In the rows, 128 means zero.
A single turn carries every row of the set below to another of its rows. Some are shown first; where does it send the rows asked next?
J43: [145 133 137 118 150 154 121 135 149 156  91 154 132 110 104]
J516: [137 138 131 131 154  99 108 120 135 126 141 114 122 106 158]
J139: [164 152 127 112 161 114 147 105 122 139 130 139 103 108 109]
J479: [166 140 136 102 158 118 157 108 138 143 117 130 116  97 109]
J5: [134 151 140 131 138 143 119 124 153 167 130 123  92  95  94]
J65: [137 130 161 131 135 108 138 156 147 156 132 128 138 120 120]
J880: [137 131 126 127 152 103 114 114 137 127 148 110 118 102 154]
J710: [148 149 109 158 168 128 108 114 135 129 125 135 120 140 126]
J926: [150 148 136 141 118 144 103 130 147 128 127  92 108 131 140]
J7: [136 140 129 125 155 107 105 119 138 125 143 103 125 100 149]
J288: [153 149 124 119 159 118 160 111 120 146 136 137 116 114 102]
J465: [151 126 144 110 128 151 116 139 139 149  91 150 134 117 113]
J655: [144 122 145 114 134 161 126 131 140 140 111 157 123 130 106]
J74: [118 166 103 122 127 143 109 105 123 141 117 117 122 124 140]
J131: [134 123 131 130 126 121 127  95 151 124 125 125 128 154 144]
J175: [137 156 146 120 143 128 111 133 162 160 115 138 101  96  94]
J144: [121 155 141 127 141 124 123 139 153 156  98 137  93  99 102]
J662: [145 116 141 127 141 146 124 138 137 146  76 144 125 116 113]
J696: [152 141 151 126 135  99 143 151 140 158 111 128 145 125 117]
J649: [119 164 104 132 127 144 112 102 125 145 120 124 117 118 147]
J24: [144 149 113 156 170 129 103 120 140 127 128 124 129 140 119]
J295: [150 120 144 121 139 153 110 133 139 145  97 159 131 128 116]
J441: [159 132 136 119 127 119 142 101 136 174 103 102 127  99 114]
J930: [163 154 129 102 152 123 150 106 131 140 117 141 106 111  97]
J299: [120 162 104 130 126 136 110 101 122 147 116 119 116 118 149]
J992: [116 161 100 125 128 139 114 103 123 144 125 125 112 117 144]
J988: [132 167 138 108 142 131 132 128 156 162 113 136 101  90 104]
J33: [152 131 146 120 124 121 153 109 152 171  97 110 134 115 116]
J629: [139 144 107 159 167 133 104 122 138 134 129 136 121 138 122]
J473: [130 133 132 121 134 122 121  91 152 117 122 123 134 153 137]
J304: [137 139 128 131 154 106 112 117 137 127 147 114 121 100 156]
J493: [132 128 132 129 130 124 125  90 152 121 123 130 130 149 147]
J248: [151 126 135 123 123 118 142  89 132 176 104 108 130 111 126]
J105: [153 140 130 108 158 120 151 116 125 130 104 140  97  99 108]
J632: [142 124 139 125 131 113 148  99 142 164  88 107 113 102 115]
J770: [130 161 142 125 136 134 108 124 156 164 119 137  89 100 103]
J647: [133 128 132 127 129 125 117  92 150 120 117 131 127 152 146]
J113: [151 138 150 133 133 101 154 154 135 146  99 122 122 123 121]
J803: [161 143 152 128 135 123 145 163 145 156 106 128 136 120 118]
J215: [151 149 136 151 121 138 101 129 149 131 127 102  98 130 144]
J434: [141 121 136 118 119 133 145 104 126 173 111 108 137 104 125]
J78: [150 147 137 151 118 142 108 130 150 132 131 102 104 129 147]
J114: [145 147 112 161 167 133 108 118 140 130 130 136 124 139 126]
J325: [151 140 133 151 117 144 106 136 146 133 129 103 104 134 143]
J539: [152 139 157 133 128 102 136 156 138 158 120 125 137 127 132]

J539 moves to J248
J434 moves to J288
J479 moves to J988
Now find these:
J304 moves to J649
J131 moves to J880
J299 moves to J710
J24 moves to J926
J175 moves to J465
J144 moves to J662

